128 stands for zero in the data rows.
Each row of this table is followed by its label. One hidden rule gives the labels. It looks at one to three of the table's principal directions, none of them among the few with the most spread.
123 97 93 127 170 100 131 148 117 137 124 102 29 115 133 105 139 95 107 87 108 118 142 85 93 167 137 199 185 143 125 153 111 128 154 122 118 124 82 167 131 159 104 197 169 1
93 176 129 96 132 143 105 95 202 110 99 217 221 95 55 167 89 162 76 181 109 83 84 130 93 91 159 144 147 132 154 113 134 119 63 141 141 131 169 123 143 124 149 85 50 1
92 157 116 113 140 135 99 134 149 164 116 157 128 107 101 106 96 141 68 156 138 104 140 131 98 133 137 153 106 184 115 170 186 125 36 116 143 119 147 81 148 110 131 114 72 1
121 92 141 140 76 154 41 140 104 197 132 105 60 145 190 88 140 127 104 101 156 132 210 202 140 152 104 124 103 169 138 182 131 121 122 118 156 97 186 79 130 104 140 182 117 3
125 49 105 166 133 124 88 152 95 138 106 113 0 136 121 102 107 109 81 67 113 123 187 143 98 145 80 153 196 102 126 177 117 143 188 130 145 118 110 169 123 168 120 228 153 1
141 120 128 127 157 109 158 117 127 134 134 99 122 142 150 132 140 112 161 120 134 130 136 113 137 130 124 128 149 125 149 141 121 129 148 126 132 132 106 161 149 142 119 131 141 3
139 135 173 142 125 140 39 139 126 50 153 102 106 97 88 103 72 68 194 54 118 138 83 84 99 100 102 89 102 95 17 70 147 120 217 140 79 119 93 111 24 192 38 144 212 3
162 144 143 176 117 107 94 117 114 145 154 88 153 131 146 102 140 114 203 93 151 129 167 165 123 131 84 105 69 118 142 127 138 106 137 125 137 91 122 96 73 158 82 124 140 1
91 103 108 130 110 129 90 135 117 162 145 133 98 122 147 106 130 147 108 132 108 123 214 206 104 132 106 142 111 162 132 168 142 121 100 122 135 124 170 111 154 96 151 123 68 1
109 147 125 90 134 106 121 163 113 150 131 146 130 123 105 177 108 123 99 145 154 123 119 113 124 92 95 109 148 117 139 116 143 143 140 150 129 145 163 133 138 121 141 141 96 3
99 129 70 92 154 111 133 118 157 145 71 170 105 112 95 179 112 155 31 153 90 108 139 118 115 138 148 203 214 126 188 154 86 135 101 140 138 138 151 170 175 124 164 177 71 3
130 125 49 92 195 67 189 119 169 119 70 142 120 111 66 169 128 156 47 173 73 103 121 103 96 154 177 231 224 93 201 118 63 132 73 135 150 139 132 185 136 132 148 190 82 3
154 180 122 116 75 156 77 67 170 138 88 145 137 97 154 124 142 131 117 91 134 121 71 100 136 182 202 208 148 158 153 125 82 74 94 98 141 86 148 97 73 124 115 178 172 3
132 107 138 153 160 78 183 199 65 173 139 134 163 162 99 157 115 138 109 190 186 118 155 132 113 92 55 62 101 68 160 137 181 180 119 159 143 161 132 133 182 124 139 114 69 1
134 184 134 112 88 149 45 95 186 94 133 118 131 88 114 134 131 110 163 68 103 143 75 118 156 119 146 129 102 148 89 71 83 87 177 130 99 85 136 77 16 157 80 132 192 1
121 114 103 95 143 116 198 174 74 150 126 104 105 152 172 147 145 122 100 160 141 157 154 111 150 155 119 145 157 149 152 124 114 150 132 147 107 154 109 149 195 100 182 144 106 1
103 164 106 105 132 117 100 113 151 131 139 124 119 89 124 115 116 115 141 104 122 121 138 133 90 133 136 164 117 171 110 143 157 92 96 117 121 112 125 109 114 119 108 115 113 3
146 130 148 143 136 129 56 126 136 143 133 58 81 124 171 100 148 87 174 82 156 140 144 131 152 130 137 107 97 161 119 140 110 110 177 119 116 90 113 93 72 168 77 166 183 1
93 109 95 132 120 124 98 115 132 169 113 156 93 111 127 114 112 151 76 130 121 100 188 179 79 138 126 176 162 156 162 192 147 112 77 105 163 122 166 135 156 109 156 156 62 1
120 88 163 158 91 159 81 113 119 179 117 158 137 154 149 98 108 157 88 152 156 100 186 192 105 137 126 113 112 123 155 192 162 135 64 104 183 126 197 107 169 97 152 140 71 3
99 115 95 116 130 114 168 169 93 217 110 171 108 130 139 113 138 160 30 195 172 95 163 144 86 160 139 184 150 175 182 197 176 139 17 112 172 140 159 115 211 70 193 152 42 1
140 124 126 135 220 66 245 195 93 92 165 106 153 149 67 147 121 99 158 156 132 130 108 58 106 101 68 83 116 67 110 80 167 179 153 169 103 165 42 174 152 170 101 79 137 1
115 112 89 96 194 65 255 167 107 136 132 144 165 161 83 195 133 163 86 209 117 128 130 110 137 100 101 111 168 78 179 109 129 180 104 154 144 189 137 194 208 99 184 95 60 3
134 125 119 117 113 137 100 119 147 130 107 135 105 125 125 134 127 129 107 117 110 128 125 133 143 136 128 152 158 127 135 126 95 124 143 137 131 113 142 128 115 133 128 164 138 3
132 89 118 114 62 170 98 99 129 150 92 139 78 138 181 120 153 159 84 116 134 142 118 167 170 159 184 157 174 159 146 158 85 110 129 104 160 124 187 126 138 71 186 189 148 3
112 148 160 136 60 195 53 77 160 127 111 159 154 107 152 93 105 146 115 125 127 121 129 160 113 146 183 140 87 155 101 155 144 94 69 89 132 108 168 68 110 97 124 108 114 1
133 149 120 114 125 121 194 123 110 106 121 131 175 135 137 178 137 145 138 156 134 153 95 102 156 116 149 109 132 96 145 99 111 135 140 127 108 160 122 152 147 106 154 96 123 1
99 97 78 113 130 96 169 144 108 176 119 147 97 141 121 158 127 167 60 160 103 126 183 159 124 138 104 161 171 114 171 161 117 149 101 126 150 156 173 157 184 87 176 150 62 3
152 122 135 108 146 150 108 122 163 102 110 108 68 120 140 99 151 93 133 108 106 123 102 94 142 146 163 168 159 148 103 133 99 123 145 132 119 102 88 136 112 151 97 166 193 3
131 136 129 135 97 164 85 83 158 59 122 116 130 103 129 104 121 133 162 88 83 153 103 140 139 139 178 133 96 132 65 104 109 97 142 111 97 118 118 106 72 122 102 108 175 2
131 126 118 126 143 119 154 142 115 114 163 89 70 128 130 94 143 110 155 90 120 147 123 108 136 136 119 121 101 148 69 128 161 127 132 110 125 127 97 123 99 122 104 113 182 1
116 123 87 103 101 136 152 107 132 97 117 146 113 124 113 147 119 163 98 118 79 152 131 155 144 135 132 152 155 118 114 117 111 121 115 124 134 142 157 147 128 84 169 125 115 3
161 130 190 164 66 193 3 116 117 45 120 122 96 103 120 92 70 73 169 36 106 144 91 86 108 142 118 122 107 72 21 79 114 114 213 132 72 99 96 98 19 193 39 178 234 1
142 125 123 145 160 99 134 135 126 152 137 71 88 134 135 92 131 105 137 104 142 130 161 113 108 162 127 139 97 125 124 151 147 126 97 108 141 110 104 107 104 145 81 148 149 3
150 163 120 135 129 128 160 72 157 44 134 148 201 111 96 154 133 144 196 109 74 137 67 112 147 110 146 130 131 98 110 70 100 107 158 130 107 136 103 167 89 143 116 72 161 1
128 98 143 121 113 113 125 175 78 187 174 57 91 162 200 110 162 103 173 113 198 161 191 190 160 116 71 56 86 169 140 143 152 128 169 144 141 119 146 96 146 99 154 132 125 3
119 137 65 115 152 92 168 122 129 141 116 123 79 104 124 128 138 128 107 103 107 128 113 86 111 169 150 211 177 156 136 146 119 110 115 112 124 131 96 156 133 124 127 161 145 1
134 140 145 92 131 128 146 163 111 107 127 105 154 141 134 173 132 121 139 158 153 166 73 98 192 92 136 64 117 123 105 70 106 151 187 157 91 156 131 117 123 117 145 118 150 2
106 128 111 132 137 115 197 146 116 159 126 173 186 164 99 188 116 171 85 183 125 128 165 158 157 91 50 83 140 104 189 133 137 170 120 164 146 153 145 154 210 119 191 75 39 3
138 88 150 153 107 166 39 116 129 89 100 131 66 114 128 98 97 98 112 73 101 117 137 121 89 152 144 164 168 98 101 130 93 120 175 125 114 109 118 142 86 175 94 207 173 3
123 106 110 115 122 127 136 133 118 97 152 116 86 128 125 126 144 129 146 85 108 152 103 134 155 119 121 113 141 147 86 104 123 125 179 132 125 140 129 149 109 112 147 128 175 1
137 130 154 123 137 136 103 137 129 89 109 118 140 124 106 141 94 109 123 130 135 136 85 84 125 119 154 107 129 92 98 89 113 139 158 137 101 141 120 123 95 153 102 151 155 2
105 156 152 136 71 171 93 124 115 178 118 184 161 124 153 127 105 140 86 153 152 109 162 144 102 144 113 146 111 144 154 163 155 122 72 120 131 115 157 89 167 112 149 115 67 1
129 95 119 135 135 114 196 121 112 106 143 141 172 160 118 153 137 168 144 163 95 139 138 160 156 107 111 95 138 92 141 109 115 153 141 135 136 169 147 174 167 102 170 84 99 3
147 73 103 125 134 106 151 156 70 144 149 41 7 143 191 69 165 109 150 88 143 166 161 136 142 175 147 145 118 154 79 165 147 124 131 93 137 136 117 128 119 82 121 182 193 3
186 125 153 142 123 139 155 109 102 76 132 88 132 148 147 109 142 118 186 94 149 156 57 88 170 141 163 100 117 110 85 94 130 123 151 107 137 136 108 141 77 126 114 139 221 3
118 149 128 92 150 137 146 137 120 119 123 122 120 122 128 112 108 122 100 150 141 130 114 93 111 144 165 147 120 157 94 137 174 131 56 108 131 143 128 116 142 98 135 121 116 3
135 141 100 134 125 118 140 95 134 135 132 103 155 125 170 119 162 143 171 125 116 142 165 175 146 147 140 150 108 167 160 141 110 98 111 123 126 113 123 124 140 109 143 104 109 1
145 156 140 128 79 191 3 87 169 108 83 114 52 83 153 80 116 89 107 48 124 126 92 97 118 178 197 199 149 175 93 133 88 77 136 95 118 63 117 79 24 169 82 220 211 1
122 157 150 149 64 180 31 72 187 89 121 166 179 98 107 118 108 146 150 101 87 123 122 184 131 110 134 118 90 132 105 102 103 92 138 129 115 89 157 79 61 144 109 97 125 1
106 137 148 108 100 171 106 93 169 123 127 155 137 106 145 94 137 141 118 141 133 114 90 132 114 137 214 142 106 175 96 152 152 101 66 87 139 128 153 97 134 80 136 94 133 1
93 102 90 137 226 41 226 188 95 145 151 115 127 153 46 173 82 132 94 160 133 120 180 116 85 80 32 74 149 68 158 132 181 183 129 155 146 176 106 185 176 158 139 102 49 1
131 147 110 107 136 113 176 152 111 160 105 163 149 134 125 173 140 138 84 170 152 118 98 93 143 128 120 153 179 133 184 122 113 144 123 149 133 140 126 151 172 125 171 148 102 1
110 112 122 113 163 141 155 143 127 155 92 159 104 129 136 118 129 130 54 172 154 98 125 98 96 149 173 172 172 162 159 185 154 143 65 121 146 140 110 150 212 114 163 148 94 2
103 134 96 81 105 132 130 145 120 153 126 124 79 110 162 121 140 121 100 121 132 145 136 130 126 159 143 176 145 184 117 143 130 109 113 131 113 125 131 110 157 81 156 147 123 3
109 123 145 118 120 150 56 129 139 120 138 122 80 99 137 84 108 94 141 94 136 117 135 135 89 124 137 138 123 170 74 153 164 106 132 119 119 111 123 107 111 132 100 142 144 3
127 114 111 138 187 84 213 151 139 149 142 124 164 160 97 142 142 142 128 179 116 118 174 148 131 110 71 101 114 102 172 139 142 164 104 163 142 137 99 150 196 135 137 72 73 3
120 100 80 117 153 80 187 150 105 184 93 160 124 150 114 197 140 166 50 176 134 114 135 122 142 125 116 156 216 100 225 143 82 159 137 144 156 161 164 189 191 118 191 182 73 1
146 49 148 143 118 166 98 135 87 50 114 95 52 147 145 107 106 110 138 90 91 162 133 130 147 128 137 104 164 83 57 114 98 150 217 130 100 153 114 173 112 139 125 181 193 3
135 161 118 123 94 138 118 93 159 147 143 131 124 122 138 114 160 147 139 95 122 133 103 137 164 145 144 141 97 168 119 132 129 102 98 101 154 102 154 94 90 103 124 110 163 3
Which label does each new row get?
134 175 153 147 102 136 61 66 181 126 131 153 213 110 114 138 106 132 173 108 111 105 133 152 114 118 116 130 100 116 153 113 111 95 120 128 131 96 155 104 88 162 87 99 107: 3
130 142 122 113 169 102 168 132 139 115 156 114 124 121 112 120 146 116 159 122 132 122 97 99 121 115 137 123 117 143 106 124 161 126 115 120 135 135 105 143 123 125 111 97 153: 3
128 130 107 124 184 99 215 139 121 134 127 137 116 140 106 144 133 130 109 147 125 119 106 66 128 129 123 142 155 116 134 151 157 156 106 122 137 156 86 176 180 132 128 109 132: 3
113 152 179 154 51 191 0 81 190 106 112 177 212 109 103 135 83 147 135 126 102 116 138 201 132 90 116 83 87 114 125 95 90 106 153 145 113 91 185 61 67 159 113 102 90: 2
114 169 114 112 106 129 158 118 134 169 132 160 179 123 147 145 152 156 114 167 145 119 136 151 131 132 135 147 117 166 179 138 135 112 68 119 145 122 155 109 158 91 172 90 72: 1
133 68 107 126 124 128 164 155 73 196 134 66 24 168 223 88 187 132 112 129 166 157 188 165 176 166 141 130 136 189 145 199 134 137 119 97 159 132 139 129 179 73 179 172 143: 2
121 160 114 154 106 124 126 110 145 102 116 204 207 109 48 166 81 162 108 140 93 105 121 147 96 98 73 132 141 75 150 94 128 127 118 151 133 125 141 137 105 156 136 99 70: 1
97 122 100 96 154 107 164 161 112 162 134 133 84 130 140 154 130 109 97 130 118 127 160 99 116 139 92 164 174 143 149 149 126 145 148 151 107 142 103 163 198 129 143 139 107: 3
125 87 145 145 125 127 136 120 122 167 150 124 121 156 152 97 136 137 136 132 147 112 180 178 112 132 110 110 120 132 150 174 159 131 94 111 177 129 158 134 166 105 144 118 100: 3
158 58 161 163 150 110 170 184 46 174 164 54 69 202 189 114 156 99 166 111 193 157 181 138 177 118 51 37 115 111 140 156 151 175 201 140 150 143 109 154 171 140 138 151 165: 3
76 156 137 123 65 179 55 92 165 113 112 221 174 78 89 118 66 153 79 133 102 94 127 157 49 129 150 170 126 137 105 137 158 94 62 113 125 121 170 93 125 106 139 101 61: 1
105 106 85 86 148 142 126 129 130 95 108 86 7 99 149 78 117 103 84 91 80 151 137 85 98 197 203 222 160 171 54 155 126 113 95 95 97 134 92 133 128 100 113 178 173: 3
116 177 166 152 137 137 54 101 173 33 129 142 205 81 46 149 47 97 183 91 104 123 90 100 72 72 112 77 83 62 67 65 145 111 178 150 71 120 90 111 47 204 43 77 136: 1
152 97 132 178 107 129 147 114 106 160 132 144 150 154 160 111 165 157 147 147 125 113 166 175 140 143 112 135 125 116 175 156 112 133 121 118 153 123 138 142 155 123 147 125 113: 1
149 149 156 150 33 172 56 89 149 170 131 136 142 127 185 111 170 140 160 95 154 134 119 177 178 141 138 117 87 162 146 136 97 89 145 110 144 78 170 64 81 112 127 133 164: 1
121 77 132 124 153 97 170 203 37 155 156 78 83 169 149 132 112 114 122 147 178 155 180 141 133 107 66 62 128 113 118 135 173 171 155 139 136 169 140 145 164 108 162 150 102: 3
124 76 155 153 152 111 142 159 91 158 144 136 159 174 133 147 128 138 126 175 143 109 199 177 121 96 68 73 130 86 183 143 131 172 146 156 147 152 156 163 196 138 156 119 62: 3
131 110 93 116 157 89 228 116 130 172 135 118 144 163 140 140 167 166 118 155 154 128 138 156 153 135 131 121 147 148 196 159 142 131 76 117 193 145 149 161 190 78 190 105 93: 3
165 134 171 152 45 177 68 92 117 105 114 161 185 140 141 142 122 161 146 129 125 136 99 163 174 116 137 97 110 86 123 94 93 123 147 118 138 124 197 106 74 115 138 140 145: 3
128 115 109 138 146 140 96 102 148 107 123 88 51 117 141 84 128 105 136 60 100 136 159 132 117 158 139 162 136 163 102 161 128 106 132 110 131 98 92 135 105 152 101 153 170: 3
124 132 127 116 102 157 101 118 127 100 123 104 115 113 164 110 133 121 142 115 113 156 132 138 138 150 168 142 106 154 92 117 110 107 135 121 91 122 119 103 112 109 127 126 147: 1
122 174 132 107 72 158 72 94 162 150 112 163 174 98 149 120 132 144 114 146 134 110 123 163 114 148 171 177 120 173 155 126 111 85 66 115 138 96 178 76 105 100 146 133 91: 3
128 182 133 134 126 157 124 83 173 31 132 158 169 85 78 128 103 117 171 89 66 130 56 71 110 122 157 147 111 111 57 77 127 105 144 122 78 123 68 134 71 165 77 67 181: 1
107 146 89 110 149 92 158 135 136 161 120 158 137 109 102 140 128 146 80 159 126 100 141 124 79 144 139 186 147 134 170 147 141 122 56 122 147 132 142 134 155 108 143 132 71: 1
137 209 119 104 163 114 155 91 190 106 142 137 174 87 105 119 151 110 176 121 120 104 61 72 110 131 169 174 112 171 120 112 148 91 77 115 124 102 81 120 97 145 86 74 155: 3
102 171 98 87 157 83 207 151 123 111 132 155 199 110 79 195 113 147 108 187 124 130 92 92 104 100 138 128 137 94 149 75 131 137 101 141 106 172 134 147 142 106 155 84 69: 1
140 74 167 140 152 126 167 197 55 141 164 70 66 177 177 112 138 81 157 128 155 158 172 97 150 128 72 68 104 96 88 140 153 182 193 147 95 155 79 145 180 139 106 129 169: 3
